[[141 119 111 139 136 129 134]
 [101 131 136 109 108 139 104]
 [131 125 125 134 131 129 127]
 [137 122 112 135 129 136 126]
 [123 129 135 128 130 125 127]
 [128 128 132 128 133 123 131]
 [142 120 115 131 134 121 144]]
->
[[142 120 115 131 134 121 144]
 [128 128 132 128 133 123 131]
 [123 129 135 128 130 125 127]
 [137 122 112 135 129 136 126]
 [131 125 125 134 131 129 127]
 [101 131 136 109 108 139 104]
 [141 119 111 139 136 129 134]]

[[152 112 124]
 [150 115 131]
 [119 158 139]]
->
[[119 158 139]
 [150 115 131]
 [152 112 124]]

[[142 113 108 113 139 111 111 146 113 115]
 [135 114 119 109 125 123 115 128 108 115]
 [123 130 140 140 125 128 142 121 143 140]
 [143 119 131 110 145 126 115 137 107 144]]
->
[[143 119 131 110 145 126 115 137 107 144]
 [123 130 140 140 125 128 142 121 143 140]
 [135 114 119 109 125 123 115 128 108 115]
 [142 113 108 113 139 111 111 146 113 115]]

[[123 124 138 120 137 129 139 124 128 127 132 116]
 [131 115 120 142 150 141 107 129 143 116 134 147]
 [113 131 118 144 117 137 119 118 144 117 138 138]
 [130 121 139 119 137 120 132 132 133 126 114 130]
 [122 116 117 120 126 134 129 123 128 125 124 134]
 [115 135 119 134 143 127 120 138 132 126 129 133]]
->
[[115 135 119 134 143 127 120 138 132 126 129 133]
 [122 116 117 120 126 134 129 123 128 125 124 134]
 [130 121 139 119 137 120 132 132 133 126 114 130]
 [113 131 118 144 117 137 119 118 144 117 138 138]
 [131 115 120 142 150 141 107 129 143 116 134 147]
 [123 124 138 120 137 129 139 124 128 127 132 116]]

[[112 148 121 145 150 108 120 114 124]
 [126 134 123 129 132 109 113 110 118]]
->
[[126 134 123 129 132 109 113 110 118]
 [112 148 121 145 150 108 120 114 124]]

[[134 127 128 121 117 133]
 [141 132 119 129 113 152]
 [129 128 126 125 118 138]
 [137 128 128 124 125 127]
 [124 128 128 127 123 134]
 [146 129 123 120 107 147]
 [132 127 128 122 117 135]
 [135 128 128 128 131 124]
 [142 128 126 124 121 131]
 [142 132 118 130 114 152]
 [152 131 121 126 117 141]
 [124 129 127 129 125 135]]
->
[[124 129 127 129 125 135]
 [152 131 121 126 117 141]
 [142 132 118 130 114 152]
 [142 128 126 124 121 131]
 [135 128 128 128 131 124]
 [132 127 128 122 117 135]
 [146 129 123 120 107 147]
 [124 128 128 127 123 134]
 [137 128 128 124 125 127]
 [129 128 126 125 118 138]
 [141 132 119 129 113 152]
 [134 127 128 121 117 133]]
---
[[138 129 105 111 134]
 [135 119 111 115 112]
 [137 131 151 137 121]
 [125 114 138 134 140]
 [107 153 118 126 152]
 [121 106 116 139 144]
 [122 114 124 134 115]
 [115 126 122 116 152]
 [135 150 130 141 121]]
->
[[135 150 130 141 121]
 [138 129 105 111 134]
 [135 119 111 115 112]
 [137 131 151 137 121]
 [125 114 138 134 140]
 [107 153 118 126 152]
 [121 106 116 139 144]
 [122 114 124 134 115]
 [115 126 122 116 152]]

[[122 109 127 133 130]
 [130 117 129 133 130]
 [125 114 131 144 147]
 [134 128 116 138 135]
 [123 130 127 140 126]
 [119 130 145 152 127]
 [121 130 126 138 141]
 [119 139 123 140 140]
 [113 145 118 141 133]]
->
[[113 145 118 141 133]
 [122 109 127 133 130]
 [130 117 129 133 130]
 [125 114 131 144 147]
 [134 128 116 138 135]
 [123 130 127 140 126]
 [119 130 145 152 127]
 [121 130 126 138 141]
 [119 139 123 140 140]]

[[130 126 128 123 112 137 149 129 119]
 [129 126 129 122 111 137 151 129 118]
 [126 127 138 130 131 126 130 123 125]
 [128 126 130 125 118 133 142 128 122]
 [127 127 136 128 128 128 133 124 124]
 [129 126 135 127 121 132 141 125 120]
 [130 127 126 122 112 137 148 130 119]]
->
[[130 127 126 122 112 137 148 130 119]
 [130 126 128 123 112 137 149 129 119]
 [129 126 129 122 111 137 151 129 118]
 [126 127 138 130 131 126 130 123 125]
 [128 126 130 125 118 133 142 128 122]
 [127 127 136 128 128 128 133 124 124]
 [129 126 135 127 121 132 141 125 120]]

[[152 157 149 151 155 155 157 155]
 [137 149 149 152 152 145 151 157]
 [115 122  99 107 111 104 101 106]]
->
[[115 122  99 107 111 104 101 106]
 [152 157 149 151 155 155 157 155]
 [137 149 149 152 152 145 151 157]]

[[146 124 111 134 115 130 122 124 127 132 120 113 124 128 128 122]
 [131 132 126 139 119 132 121 122 128 131 113 139 112 117 132 115]
 [122 119 135 117 119 131 119 133 113 130 117 128 142 121 136 120]
 [136 127 130 137 127 122 109 135 120 125 127 109 139 121 128 121]
 [117 118 136 128 135 122 105 131 133 120 127 117 132 125 144 124]
 [140 116 120 118 122 122 118 122 139 114 129 119 125 115 124 132]]
->
[[140 116 120 118 122 122 118 122 139 114 129 119 125 115 124 132]
 [146 124 111 134 115 130 122 124 127 132 120 113 124 128 128 122]
 [131 132 126 139 119 132 121 122 128 131 113 139 112 117 132 115]
 [122 119 135 117 119 131 119 133 113 130 117 128 142 121 136 120]
 [136 127 130 137 127 122 109 135 120 125 127 109 139 121 128 121]
 [117 118 136 128 135 122 105 131 133 120 127 117 132 125 144 124]]

[[115 135 134 147 109 123]
 [118 123 111 154 127 116]]
->
[[118 123 111 154 127 116]
 [115 135 134 147 109 123]]

[[146 146 109 136 125 142 146 146 147 139 148 146 145 144]
 [148 144 106 145 106 144 145 143 148 148 146 144 144 148]
 [106 111 146 107 145 108 107 110 105 113 109 110 114 111]
 [145 139 117 150 139 139 142 146 147 141 124 141 147 147]
 [108 118 141 109 145 113 112 106 116 115 133 115 105 106]
 [108 109 113 109 112 114 113 110 109 117 122 109 111 110]]
->
[[108 109 113 109 112 114 113 110 109 117 122 109 111 110]
 [146 146 109 136 125 142 146 146 147 139 148 146 145 144]
 [148 144 106 145 106 144 145 143 148 148 146 144 144 148]
 [106 111 146 107 145 108 107 110 105 113 109 110 114 111]
 [145 139 117 150 139 139 142 146 147 141 124 141 147 147]
 [108 118 141 109 145 113 112 106 116 115 133 115 105 106]]

[[135 119 132 146 100 127]
 [135 118 133 155 139 127]
 [135 119 128 143 111 127]
 [137 119 132 146 111 127]
 [135 119 132 146 111 127]
 [135 119 132 146 106 127]
 [135 119 133 146 103 127]]
->
[[135 119 133 146 103 127]
 [135 119 132 146 100 127]
 [135 118 133 155 139 127]
 [135 119 128 143 111 127]
 [137 119 132 146 111 127]
 [135 119 132 146 111 127]
 [135 119 132 146 106 127]]

[[150 110 150]
 [143 116 147]
 [112 147 119]
 [148 127 145]
 [111 143 108]
 [150 109 142]
 [118 137 111]
 [147 111 142]
 [120 111 142]
 [107 147 106]]
->
[[107 147 106]
 [150 110 150]
 [143 116 147]
 [112 147 119]
 [148 127 145]
 [111 143 108]
 [150 109 142]
 [118 137 111]
 [147 111 142]
 [120 111 142]]
